In the data rows, 128 means zero.
Here are some numbered points:
[106 125 147 102 152 111 178  99 148 114 152 130 132 139 119 140 128 132 125 162 137 102 107 107 127 164 159 105 108 145 127 166 123 119 160 117 105 142 152 152 161 139 133 138 114 147 122 159  61 121 115 128 107 115 164 130  90] 0
[108 173 213 121 170 112  98  98  64 165  97 142   0 157 140 141 131 166 120  41 152 182 113 201   3 100  56 176 185 110 200 141 139 146 120  45 100 130   0  87 231  84 124 188 172 190  66  55 124 118  65 165  47 114 199 113 180] 1
[159 122 110 149 127  94 160 168  92 124 140 136 134 116  87 135 134 139 168  46 118 121 116  97 168 154 129 122 142 156 102  85 110 151 148 129 140  97 121  91 146 134  99  46 139 115 170 144 143 171 110 126 137 164 132 155 106] 2
[201 159 131 167  72 124 107 186 143  53  83 140  53 140  84 126  93 178  93  89  73 139 146 110 125 123  83 192 170 164 156  89 166 121 123  45 125  98 106 122 168 118 131 134 175 135 115 129 182 127  95 128 133  70 114 138 153] 3
[  1  79 120  86 194  50 153  30 106 132 163 146  82  32 178  86 173  49  84 162 134 167 152 110 101  57 136 130 158  64 129 127  80 118 134 129 146 131 116 135 122  65 197 159 198  98 130 118  49 103 164 142 154 177  60 102 146] 4
[113 112 117 138 103 166  85 120 130 111 101 127  89  97 129 110 120 135 149 121 127 134 142 140 132 117 132 128 167 123 136 117 132 135  94 132 125 116  92 118 100  97 128 167 147 110 107 136 148 155 148 119 138 115  94 117 149] 5
[117 134 120 117 161 107 145 117 149  95 128 138 154 123 135 116 145  65  89 147  93  90 109 107 172 110  98  98 116 154 103 124 162 170 151 109 141 144 161 163 125  71 146 132 117 109 178 141 131 141 165 141 159 117 113 140 105] 6
[124 134 137 125  95 126  85 190 115 176 125 105 132 169 123 136 100 132 128 119 129  92 111 152 139 154 123 123 102 109 130 136 113 107 124 190 161  65 154 121 124 148  91  83 123 101 122 101 164 100 115 138 127 109 162 145 121] 7
[173 156 135 114 188  46 175 152 189  97 142 129 135 202 133  89 130  90 135 107 126  96  38 115 148 127  82  82 141 212 133 113 171 180 161   0 101 194 178 160 222  30 140 120 183 143 190 154 108 215 115 117 144  87 157 148 107] 8
[118  89 106 121 117 125 131  91 120 148 130  99 120 114 136 118 127 111 145 141 136 126 148  94 160 140 155 115 111  99 140 111 138 114 155 156 142 126 149 138  86 115 116 103 127  91 124 147 145 144 128  92 142 121  98 134 110] 9
[110 136 158 107 118 131 108 139 169 107 153 128 136 168 144 141 109 117 129 155  84 104  20 194  63  90  82 139 108 142 140 152 120 138 115 114  65 139 155 146 161  73 139 153 124 134  96 149 126 119 166 104 146 122 147 123 129] 10
[117 134 138 101 123 124 116 121 125 129 129 119 143 131 153 139 139 110 126 163 142 150 125 146 127 140 155 110 117 119 130 137 114 100 120 151 134 130 125 147 116 126 120 158 127 144 111 113 104  94 138 143 115 132 114 126 136] 11
[223 152  96 171 140 202 124 191 159 124  39 159  93 168 108 121 122  88 134  62 108  59 168  88 141 204  65  90 129 208 132  87 156 185 178  71 193 191 161 137 106 188 123  70 114 101 157 149 202 198 139 116 108  71 128 124 121] 12
[123 134 130 146 100 124 148 121  83  96  97 144  81  79  78 119 154 159 148  98 165 140 182 104 138 129 115 185 194  95 148  94 130  91 140 100 168  96 113 104 142 151 124 112 147 116 148 123 167 124  94 124 130 162 102 126 130] 13
[233 150  96 183 106  69 175 171 114 153 108 141 108 122  61 132 113 188 161  60  98 151 151  71 127 139 121 171 164 106 124  70 103 136  86  91 128  93  70  29 132 170 121 121 186 149 159  96 162 187  93  79 157 150 140 163 149] 14
[155 133  94 119 136 121 140 170 168  53 112 136 117 147 105 102 108 106 138 124  88  93 107  99 153 169  91  98 153 196 108 121 152 178 175  66 130 155 158 180 160  99 156  85 151 102 150 162 162 185 140 103 128 112 121 111  90] 15
[143  93 112 140 120 128 138 111  75 152 146 143 143 122 113 135 155 156 145  97 134 134 148  69 172 142 151 133 153 139 110 105  96 136 142 135 153 104 122 102 113 142 108  94 112 107 171 134 140 146 135 128 123 140 122 174 102] 16
[247 152 154 145 119 177 101 174 192  70  50 218 186 249 106 122 131 197  64 237 179  71  99 169 174 148  84  88  92 241 185 172 215 132 131  12 182 188 205 204 140 144 144 148 168 137  58 131 159 122 129 170 142  83 170 136  78] 17
[106  52 118  94 103 157 129 102 157  66 153 110 113  93  94 160 150 141 159 146 141 117 138  71 127 142 146 173  97 111 130 108 127 107 157 175  91 106 135 166  91 139 131 120  94  91 130 172 173 131 119 118 126 143 112 131  83] 18
[134 151 126 106 150 178 159 147 187 109 151 164 166 155 122 162 140 104 119 129  89  74 121 139 133 145 104 107  84 176  83 184 149 157 144 148 138 143 172 169 135 129 130 104  75 137 145 135 100 128 155 106 114 115 170 125  78] 19
[133 107 130 109 106 162  92 132 147  99  84 129 120 125 147 118 162 130 116 144 129 105 136 157 120 148 123 118 101 129 146 140 103 118 127 114 142 123 121 154  98 120 125 172 118  80 108 126 107 110 141 129 141 129  82 127 149] 20
[ 92 146 141 101 174 149 166 102 138 144 180 135 170 140 167 167 118 121 114 117 160 134 124 122 126 116 146 114 121  90 103 171  94  99 115 183 104 125 127  81 137 134 138 131 114 194 123 130  61 107 115 159 119 156 168 141 114] 21
[153 131 130 156 138 112 141 126 112 147 119  98 130 130 107 111 123 120 137 120 136 125 142 125 123 144 144  91 114 133 118 106 115 105 158 122 149 151 158 113 111 143 117 128 113 137 117 154 101 125 131 141 129 120 119 138 145] 22
[210 125  76 186 140 153 180 192 105 154  96 143 112 128  71 120 105 149 208  39 111  93 139  52 172 147 105 113 166 111  89  92  98 151 137 102 166 135  83  44 115 194 128  64 180  94 208 117 243 209  99  70 127 132 124 186 131] 23
[144  82 120 145 112 147 121 100  99 145 131 139 120 104 137 130 175 126 118 149 133 127 169  68 141 133 137 149 163 142 117  96 158 147 142 118 148 124 150 133 116 161 129 125  92 111 150 136 141 118 155 151 124 112 103 136 124] 24
[ 72 140 130  77 131 124 113 100 144 175 156 116  82 106 153 146 123  78 147  79 142 176 113 147  79 114 127 126 142  58 142 154 126 104 108 176  69 121  67 112 104  78 116 151 138 148 127  92 115 122 135 137 103 126 129 111 176] 25
[ 73 136 153 146 239  85 192  77 111  97 214 135 113 119 146 153  21 172 137  75  93 154   0 243  94  44  38 214 108 123 168 164  96 162 139 157   0 182 135  91 255  59 184  38 197 206 104 109  81 159  65 136 144 233 210 133 100] 26
[185 164 154 126 138  93 152 154 167 116 113 160 150 181 146 114  88 147 109 162 157 130  90 128 118 130  88  98 144 153 174 137 147 128 132  22  81 180 121 173 173  88 103 150 155 134 124 112 133 120 138 131  83  97 158 123 168] 27
[144 129 151 106 161 132 182 105 147 128 151 164 162 182 149 122 158 131 128 163 155  76  97 172 144 120 141 105 121 187 144 195 171 124 146  97 115 183 178 153 164  93 129 132 109 138 145 170  71 151 106 120 118 107 150 118  83] 28
[110  93 101 120 113 132 151 111  80 153 141 123 128 110 133 127 166 132 144 112 121 132 144 103 160 130 143 126 135 122 109 108 113 131 144 165 150 113 128 108 114 136 119 101 102  95 167 138 137 139 130 129 123 143 105 148 113] 29
[ 69 100 129 128  64 145  15 160 135 111 161 116 153 118 137 117 130 125 101 166  88 128 125 192 115  64 129 190  94  76 131 164 137 109  93 224 146  38 154 128 105  97 135 139 126  94 103 110 160  86 162 141 169 157 123 128 106] 30
Which three points above are nearest to each new point, looking only along the 7 directions in which the numbered points spread most? Their numbers follow each, smallest number first.
[ 80  88 187 153 127 104 174  83 119 132 213 102 180 126 133  95  44 194 182 132 167 186  84 230  57   0 117 226 129  52 170 182  82  93  55 132   0 124  74  91 126  70 109 230 105 136  50 115 132  71  95  95 131 194 161 111 164] : 10 21 25
[151 162 151  91 173 135 211 133 167 116 154 173 200 184 146 139 173 116 121 179 131  38  64 151 127 160 126  95  98 212 147 209 162 149 149  95 115 176 200 159 198 139 128 128  81 160 160 161  62 126 121 118  84 106 196 110  92] : 0 19 28
[154 121 158  91 143 186 175 114 223  83 180 168 170 160  96 206 147 115 126 194  74  36  94  59 182 163 123 154  70 174  90 164 212 152 149 144 105 139 194 253 137 128 115  86  55 118 160 160 159 130 148  87 130  82 183 146  25] : 6 19 28
[ 91 130 126 141 160 121 121 103 105 103 146 140 139 145 140 112 118 174  93 124 121 117 123 150 142 112 135 138 122 160 125 140 128 142 108 169 130 159 172 121 143 131 138 115 109 136 137 141  60 138 133 150 123 130 145 145  87] : 0 11 22
[150 127 100 150  89 118 143 130 130 122 127 101 123 100 107 128 113 121 159 102 129 143 152  96 151 135 170 131 138  96 121  97 137  79 160 153 115 123 130 109  89 127 112 130 140 128 148 145 138 125 129 111 114 117 109 131 130] : 9 16 29
[110 135 102 149 115 157 121 151 140  99 129 141 133 137 130 104 114 163 126 116 128 141 120 144 143 114 112 133 146 144 112 130 119 176  90 132 111 127 116 113 121 128 128 133 108 122 149 134 136 160 128 109 144 158 142 126 107] : 5 9 22
[ 99 135 118 119 149 135 127 121 134 118 138 120 168 130 147 142 124 128 123 136  91  97 108 139 147 106 121 114  87 143 123 155 138 155 116 154 120 138 154 135 130 111 139 133 109 112 157 131 103 146 148 114 150 112 145 134 107] : 0 6 19
[165 157 133 129 133 145 160 126 155 126 120 114  92 158 137 154  98 122 115  95 117 155 126 118 102 146 110 139 117 153 150 138 142 153 157  97  87 167 108 118 150 146 116 143  94 169 133 118 123 128 116 131  87  95 143 126 131] : 0 22 27
[124 122 146 107 117 148 136 116 138 117 109 108 132 126 164 151 117 113  96 166 145 123 125 181  91 133 147 126  85 138 140 154 121 106 138 141  96 150 133 159 125 133 112 147  90 131 100 132  87  87 126 128 110 108 115 101 124] : 0 11 20
[ 99 122 114 119 114 150 142 107 107 121 131 149 127 124 135 120 157 154 141 127 135 130 136 127 155 125 126  96 150 152 109 141 137 144 118 125 135 129 115 134 124 117 137 144 103 119 141 129 110 141 123 123 124 133 133 118 105] : 9 11 22
[158 158 137 106 145 123 158 121 122 155 124 134 109 156 127 177  93 120 142 115 125 141  98  97 114 174 124 129 157 164 124 127 143 188 145 108 114 104 117  91 183 159 124  98 131 201 127 157  86 170 104 106 121 116 189 133 114] : 0 2 22
[ 92 135 136 133 178 126 198  94 154 138 193 132 193  79 142 160  99 118 133 122 143 141 134 112 101  87 135 187 126  41 108 170 109 112  94 203  75 148 134  73 154 163 165 141 104 202 150 112  69 109 122 145 148 231 163 129 129] : 0 11 21
[131 114 175  90 134 125 147  51  97 181 184 141 170 144 109 160  99 206 129 115 171 180 168 138 107 120 163 189 161 105 164 186 132 116  67 159  59 106 108  61 129 141  76 152 118 207  80 138  50 130 110 114 129 138 144 146 122] : 0 11 21
[135 143 119 119 117  95 156 142 138 104 140 115 153 125 106 144 125 118 128 135 129 130  99 135 115 143 145 104 117 160 117 134 102 138 123 110  95 116 126 119 143 128 125 138 126 169 128 153 112 134 118 121 133 140 158 126 109] : 0 11 22
[143 137 107 124  96 122 142 138 146 154 128 135 156 132 130 130 139 122 119 154 147 143 164 115 131 145 156  94 102 140 124 124 125 112 134 112 147 135 129 149 109 156 110 137 113 124 127 125 123 103 138 129 128 113 127 113 143] : 11 22 24
[115 112 126 129 118 156 132 116 117 132 147 117 129 116 124 148 161  94 142 113 163 149 142 136 141 139 153 116 141 168 121 120 120 122 139 145 137 137 139 129 119 123  99 112 103 148 117 127 140 133 133 161 131 144 130 131  94] : 9 11 22
[162 160 162 199  83  59  48 183  60 144  51 109 152  69  78  50 180 195 150 152 184 146 205 140 110 157 147 137 185 127 141  60 106 112  28  88 238 108 113  50 122 234 119 209 143 116  93  72  85 126 126 181 154 180 130 127 193] : 5 13 24
[181 144 179 137 135 125  98 150 118 111  94  68  52 174  94 158  80 132 113  88  95 175 100 116  70 154  81 194 122 128 138  87 159 140 152  86  89 119  90 125 155 149 108 119 143 184 101 121 216 125  90 113 109  37 120 141 153] : 3 5 27
[ 80 134 121 115 178 108 160  83 110 150 186 124 157 106 151 111 154 118 131 106 129 137 131 152 115  59 145 121 139 128 102 138 116 104 100 205 110 176 147 110 116  94 149 105 106 145 115 153  35 134 129 156 129 200 156 154 114] : 0 11 21
[ 78 151 150  71 169 172 182 111 193  97 175 130 161 129 149 204 108  99 132 119 182 116 126 137  93  97 130 155 104  53  97 196 134  95 106 193  85  95 111  84 132 123 149 138  90 197 103 130  63  82  93 152 139 201 182 133  97] : 0 11 21
[162  93 168 130 133 148 124 103 112  79 120 107  97 135 110 147 157 136 101 154 136 145 139 120 138 164 126 166 121 208 133 102 159 137 170 104 117 144 165 182 140 152  87 114  94 159  97 145 120  94 111 148 112 109 120 140  90] : 20 22 24
[112 133 112 108 108 111  72 138 147 101 118 112 154 139 161 147 135 111 104 179 112 108 115 144 126 129 149 121  85 139 155 135 150 121 140 111 126 130 147 169 123 117 148 143 133 102 157 128 119 107 138 131 156  97  96 106 127] : 6 11 20
[ 96 154 115 122 103 100 145 136 109 128 127 144 139 100 121 104 154 156 129 134 133 130 127 139 132 132 146 115 146 107  99 148  92 135  84 134 163  91 119 113 146 130 147 142 120 109 141 102  97 135 127 111 133 152 139 114 124] : 11 22 29
[163 132 156 169 186 108 131 118 104 120  81 129 107 137 147  99 119 107  86 160 127  78 112 143 143 127  96 101 148 134 140 108 128 140 178  47 155 179 143 129 152 107 174 157 165 129 119 139 114 135 112 174 124 133 140 140 138] : 0 22 27
[ 73 105 107 136 132 107 136 120 147 111 156 114 142  81 150  86 131 119 159 140 112 120 112 127 124  80 143 119 139  93  93 144  89 120  92 150 119 133 123 124 121  77 150 146 135  87 149 127 109 142 157 103 155 157  94 120 141] : 9 18 29
